In the data rows, zero lies at 4.5, halfway between 4 and 5.
Here is a table of points, one per row:
4 7 3 6 2 4 4 3 5 4 4 5 3 5 2 3 4 4 1 2 2 5 2 5 3 6 4 4 4 4 3 2 4 9 3 3 5 5 5 5 5 4 4 4 7 7 6 4
3 4 6 3 3 2 5 3 4 5 7 6 3 4 3 4 2 7 1 0 5 6 5 4 7 5 3 7 5 4 5 5 4 2 4 5 3 6 2 5 1 3 8 5 4 3 5 5
7 6 6 4 7 7 5 5 4 0 1 2 5 0 8 7 3 4 7 5 6 3 6 1 4 5 6 1 6 5 5 4 5 4 4 2 4 3 3 5 4 5 5 5 9 6 7 5
3 5 5 6 6 6 5 1 5 5 4 7 5 5 8 6 6 5 4 7 7 4 4 3 4 3 2 4 7 3 6 4 4 3 4 6 5 5 6 6 6 5 3 6 3 5 5 6
4 5 3 7 3 3 3 4 4 3 4 3 6 5 3 6 4 7 7 5 3 5 5 4 6 6 6 4 4 3 4 6 6 3 3 6 6 5 4 4 2 6 2 4 2 2 2 5
3 6 4 5 4 2 4 4 6 4 5 4 2 4 2 4 4 5 2 3 3 6 7 6 6 2 3 3 5 3 5 4 4 4 2 3 5 8 4 1 4 3 9 5 3 6 4 4
3 4 7 4 6 6 2 3 7 6 6 6 5 4 5 1 4 5 6 2 6 5 2 6 4 1 2 5 6 4 6 5 4 4 5 4 4 3 5 4 5 6 4 6 5 5 4 4
5 1 2 5 3 4 2 1 4 5 6 4 3 6 3 5 4 3 4 7 4 2 5 5 3 5 6 4 5 3 6 7 3 6 5 6 4 2 4 5 6 6 6 4 5 3 4 4
6 5 4 5 4 2 5 2 2 6 5 2 5 5 4 4 6 6 5 3 6 2 3 4 4 7 7 4 4 3 5 6 5 5 4 7 2 5 4 2 2 5 4 6 1 3 4 5
7 4 4 6 6 7 4 7 5 5 6 7 8 7 8 6 4 5 5 5 8 5 6 2 5 4 7 1 0 6 4 2 3 6 5 2 3 5 9 4 3 5 4 1 6 3 6 1
5 1 6 0 5 5 5 3 4 2 2 0 6 4 8 5 4 3 7 6 7 6 6 4 5 3 5 7 3 6 1 6 3 5 2 9 6 5 4 6 9 6 3 4 6 7 6 4
5 2 6 5 6 5 7 1 4 4 5 3 4 4 3 3 6 4 2 3 2 5 2 3 4 4 3 4 6 8 5 6 6 2 9 4 8 5 5 4 8 5 3 3 3 2 4 5
4 5 5 6 5 8 6 2 4 5 6 5 5 5 6 8 8 2 4 5 5 4 5 5 4 5 3 5 6 4 6 5 4 3 3 4 5 4 5 4 4 5 4 6 5 7 4 6
3 5 2 6 5 4 4 6 3 5 4 4 4 5 7 3 7 5 5 4 3 7 3 6 8 7 7 3 5 3 4 7 5 4 5 5 4 3 5 6 2 5 3 5 4 3 2 2
5 4 3 3 4 4 3 4 6 5 4 3 4 7 3 2 5 3 3 5 3 4 2 5 3 5 7 5 6 4 7 6 4 5 4 7 5 5 7 7 5 3 6 4 5 5 4 4
5 6 4 4 5 5 6 2 4 7 6 5 6 6 6 6 5 2 7 6 4 7 8 5 2 7 4 5 5 3 6 5 3 0 3 4 6 4 5 5 5 5 3 6 5 6 8 5
5 8 5 4 1 2 4 5 4 5 6 5 3 3 4 3 5 5 2 3 2 4 3 4 3 4 4 4 5 5 5 3 4 9 4 4 6 6 4 5 4 6 6 5 7 4 6 4
5 6 4 5 3 1 5 4 5 6 6 4 1 5 2 2 6 2 4 5 3 3 5 4 4 4 6 4 2 4 1 2 4 8 5 2 3 4 4 6 4 4 3 5 8 7 6 5
3 4 5 2 5 5 4 6 4 4 2 2 4 6 2 3 7 7 5 7 1 6 4 2 4 5 4 5 4 3 7 5 4 6 5 4 5 4 6 6 3 6 6 5 4 5 4 6
4 7 3 6 4 3 5 7 5 6 3 5 1 5 3 3 3 2 2 3 3 6 5 4 5 3 4 5 4 3 4 4 4 6 3 4 4 9 1 4 5 4 6 4 5 3 4 6
5 5 1 5 2 0 4 3 3 7 5 6 4 7 3 3 5 5 4 3 5 3 2 1 4 6 6 1 1 4 1 1 4 4 5 2 4 2 4 6 9 4 5 7 8 8 5 4
2 6 5 4 6 5 7 3 3 4 4 5 7 4 8 7 5 5 4 5 3 2 3 4 4 2 3 7 5 3 6 4 5 2 4 4 4 5 5 5 6 4 2 5 4 5 3 4
4 5 6 5 6 6 3 8 5 4 5 6 5 5 2 5 3 4 5 4 4 4 2 6 5 2 4 6 5 3 5 3 4 3 4 5 5 2 0 0 5 1 5 6 4 3 5 4
2 7 4 6 5 6 5 2 2 5 5 4 5 4 3 3 3 5 8 7 4 5 2 6 5 7 6 4 6 5 5 4 5 4 5 4 4 5 6 5 6 6 7 4 5 3 3 3
5 4 4 4 5 7 5 5 4 3 4 5 6 4 1 2 5 6 7 6 3 5 5 4 6 4 4 2 6 3 5 4 4 5 5 4 3 7 5 7 4 6 5 5 4 3 3 4
3 4 3 7 3 1 4 4 3 3 4 5 5 4 2 3 6 3 3 7 6 5 4 5 4 5 6 4 3 3 6 6 7 4 4 8 4 4 3 4 4 6 3 4 2 4 5 5
4 7 4 4 6 5 5 2 5 3 5 5 8 4 2 4 5 5 7 8 1 5 4 7 6 7 5 4 4 3 5 3 4 4 6 2 2 4 6 6 5 5 7 4 3 4 4 4
6 2 7 7 7 6 5 6 4 5 7 7 6 4 3 3 4 6 4 4 4 5 4 7 3 3 3 5 4 5 4 6 5 4 3 5 3 4 4 4 4 5 5 5 5 6 3 6
6 6 7 5 3 6 4 3 4 5 4 3 4 6 4 4 3 3 0 4 2 5 4 6 4 1 4 4 6 8 5 5 6 3 9 7 6 3 5 4 5 6 5 6 1 3 4 4
2 4 4 2 4 5 4 7 6 2 3 3 4 6 2 2 7 5 4 5 2 4 6 3 3 4 6 4 5 6 6 5 3 4 2 5 4 4 6 6 5 6 6 6 5 3 4 4
5 4 6 4 1 5 3 3 5 5 4 6 1 5 3 4 5 6 1 2 5 5 3 6 6 2 3 4 5 6 4 6 8 1 4 4 4 4 5 5 3 4 8 4 3 3 5 5
1 5 4 5 6 6 3 4 5 3 2 3 6 4 2 2 6 8 4 7 2 5 4 3 4 7 3 4 5 5 5 4 3 5 4 5 6 5 6 7 4 5 6 4 6 3 4 5
5 5 4 5 0 2 5 6 3 5 7 5 2 5 1 3 5 3 4 5 4 4 5 2 5 5 6 3 3 4 2 0 5 7 4 2 5 5 6 6 6 6 1 6 8 7 6 4
5 7 1 5 5 5 4 6 7 6 5 5 7 7 6 6 8 7 7 5 7 3 6 6 4 5 5 5 3 7 2 3 4 6 5 3 3 5 4 2 4 5 4 0 5 4 6 0
5 6 4 4 1 4 4 6 7 5 5 5 1 3 4 3 5 6 1 3 3 6 4 4 6 4 3 4 3 2 5 4 2 4 4 3 6 8 4 2 5 4 8 6 4 4 3 5
4 3 2 5 3 4 6 3 3 4 6 5 2 5 3 3 4 4 5 6 4 3 5 5 4 5 6 4 5 2 7 7 7 5 5 7 3 4 7 4 6 5 4 2 4 5 4 5
4 7 4 3 4 2 6 5 5 3 6 7 2 5 4 5 4 5 2 3 0 6 3 4 4 4 3 3 4 5 4 3 3 8 3 4 3 5 4 3 4 5 6 5 6 5 4 6
6 7 4 4 7 5 5 8 7 6 5 7 6 7 6 7 4 6 5 6 8 5 5 5 5 6 8 4 3 7 1 2 3 4 5 3 5 4 7 2 3 9 4 0 5 5 5 1
3 3 7 6 8 6 3 6 4 5 6 7 5 4 4 2 3 5 4 4 2 4 4 6 4 4 4 6 4 4 4 6 3 3 4 4 3 4 3 3 5 2 5 5 3 5 6 4
2 5 5 4 5 6 5 6 3 4 5 3 6 5 5 5 3 4 5 4 7 3 4 5 4 2 0 5 5 2 3 5 3 3 5 3 4 4 5 5 5 5 2 5 3 2 3 6
5 0 6 0 8 5 4 3 3 3 5 1 7 5 6 8 5 3 5 4 8 5 6 6 5 5 6 6 4 4 3 6 7 6 3 7 7 5 6 5 9 5 6 6 4 5 6 4
4 3 7 3 7 7 4 4 5 6 6 4 6 5 5 5 3 5 3 5 3 4 4 5 5 2 4 6 5 3 5 5 4 3 4 3 4 3 4 4 3 5 2 6 6 4 3 4
2 6 7 4 7 6 7 6 4 4 4 4 5 7 7 7 6 4 4 3 5 3 4 5 4 3 3 4 5 4 4 6 3 4 4 2 5 3 5 5 6 6 3 6 3 3 3 6
3 7 2 7 5 6 3 2 5 4 6 4 7 6 5 1 5 3 7 6 4 5 3 4 6 7 8 7 5 5 5 3 8 4 5 5 5 4 6 4 4 5 7 4 4 4 3 6
7 5 7 5 7 6 3 5 5 4 3 1 8 3 7 7 1 4 6 4 8 4 4 1 4 8 5 0 4 6 7 1 4 4 4 2 2 5 2 7 4 2 3 4 7 8 6 5
6 6 0 3 3 4 4 8 4 5 6 6 6 4 7 5 7 7 6 8 8 4 5 6 4 6 6 5 7 8 4 4 4 6 5 2 5 5 2 2 4 3 3 0 3 6 5 0
7 6 8 4 5 6 4 6 5 0 0 2 6 1 7 6 4 3 6 7 8 4 4 0 5 5 5 3 8 6 3 7 4 5 5 5 4 5 6 5 5 4 5 5 7 8 9 7
5 6 6 6 8 6 4 6 5 4 5 5 5 2 7 8 3 4 7 4 7 6 6 3 4 5 8 0 2 6 7 0 4 5 5 2 5 4 4 9 4 4 4 1 7 6 5 4
4 5 4 6 4 5 5 2 2 6 6 5 7 6 6 7 6 1 6 6 6 4 5 4 5 4 3 5 5 5 7 5 3 1 4 5 5 7 4 4 4 5 2 5 7 5 6 5
7 5 5 4 3 4 4 3 4 6 6 3 3 4 3 4 3 4 2 3 3 5 4 4 6 2 0 5 6 6 5 4 8 4 7 8 6 2 6 5 2 3 6 5 4 1 4 4
4 5 8 6 6 6 5 7 5 8 4 7 6 3 3 4 3 5 5 3 2 3 5 4 4 3 4 6 5 4 4 6 4 5 2 5 4 4 5 2 6 1 5 5 3 3 4 5
4 6 4 4 5 6 4 3 3 6 2 5 7 3 1 1 5 4 6 7 3 5 4 5 7 5 4 3 4 3 5 3 5 5 4 2 5 4 5 6 4 5 5 2 4 4 3 7
7 3 6 1 6 7 4 4 3 2 0 0 5 3 6 7 7 4 6 4 7 5 5 2 6 5 6 8 4 5 3 5 1 5 5 9 4 4 5 6 9 5 5 5 7 7 7 5
7 4 2 6 1 2 7 7 7 4 4 6 5 4 6 7 5 6 6 6 8 6 6 6 2 6 8 8 7 6 4 2 4 7 5 0 4 3 1 2 4 2 4 3 3 3 3 3
5 4 7 3 7 6 3 6 4 5 5 4 4 5 6 5 5 6 5 4 5 4 4 6 3 2 3 6 6 3 4 4 4 3 3 4 5 4 7 6 3 5 2 5 3 4 2 6
2 2 5 6 3 2 2 6 4 6 4 4 2 3 5 5 4 5 1 2 2 5 7 6 6 2 3 4 6 5 4 4 6 2 7 4 2 4 5 4 3 5 8 4 4 3 5 6
These points spread out most along one direction. Take the direction at right angles to it along which they spread out most. Go by this last direction. How far along it is each point below, from 0 to 99? The average is 50, and the first point in the table lies past the average. One standard deviation of the points above along it is 16.
4 5 5 6 3 1 4 5 4 4 4 5 1 4 4 5 4 6 3 3 3 5 5 7 6 2 3 6 4 3 6 5 4 2 5 2 5 7 4 5 4 4 9 6 5 5 3 3 52
6 5 6 7 7 7 6 8 6 6 5 5 5 4 8 7 3 4 6 6 7 2 6 3 5 6 7 2 0 5 6 1 4 5 5 1 6 5 6 7 3 5 5 2 5 6 6 1 70
5 3 5 3 5 3 4 4 3 4 4 6 2 5 4 4 3 4 2 1 2 5 7 5 5 4 1 4 5 6 5 4 7 3 6 5 3 3 6 2 2 5 6 5 2 3 3 4 42
6 2 0 4 2 1 7 8 8 5 4 5 3 2 3 6 2 7 4 3 6 5 5 7 3 4 7 6 5 8 6 5 3 9 7 1 5 4 3 1 3 3 1 8 3 5 6 6 72
5 2 7 6 6 6 4 5 4 6 6 7 5 5 4 3 2 5 6 4 4 5 4 4 4 2 2 6 5 4 2 7 3 4 4 4 5 4 2 5 2 5 5 5 5 5 3 5 40
7 5 0 6 0 1 6 8 7 4 4 6 4 4 6 4 3 7 6 5 8 3 6 9 6 6 6 6 6 9 7 6 3 9 5 3 6 4 3 2 5 2 3 6 5 4 4 7 73
4 4 3 3 3 4 5 7 6 4 4 3 5 5 2 2 5 2 5 4 3 3 5 2 3 7 4 5 5 4 4 6 5 4 4 7 3 7 4 7 4 7 5 4 4 4 3 5 49
2 6 4 6 3 4 3 5 4 5 6 3 2 5 5 6 5 5 6 6 4 6 3 4 5 6 6 4 2 4 6 7 7 5 3 6 3 3 5 4 4 5 3 5 1 3 3 5 50
5 0 6 0 6 6 6 3 5 4 4 4 7 5 7 6 4 3 7 5 6 5 6 8 5 5 5 4 3 2 1 5 9 6 4 8 9 6 2 5 8 5 3 5 3 3 6 5 28
2 0 8 0 6 7 5 2 5 5 4 6 6 5 7 7 6 3 6 6 7 4 6 9 2 6 7 4 3 3 1 5 9 4 9 8 9 7 5 3 5 1 4 7 4 3 2 4 27
6 3 6 4 5 5 7 3 4 4 4 4 2 5 2 3 4 3 3 3 3 3 5 2 5 3 0 5 3 8 5 5 7 3 8 6 7 4 3 6 5 5 3 4 0 3 3 4 32
4 1 3 3 4 2 4 3 6 5 4 5 3 3 2 5 6 1 5 5 2 3 3 4 4 6 6 5 5 3 6 6 4 5 3 6 5 3 6 6 4 5 5 3 4 5 4 3 49
6 7 6 1 7 6 3 3 5 0 0 1 7 3 6 7 4 4 5 6 6 6 7 0 6 6 5 7 5 5 3 9 3 5 5 6 3 3 4 6 8 4 3 6 8 9 5 3 30
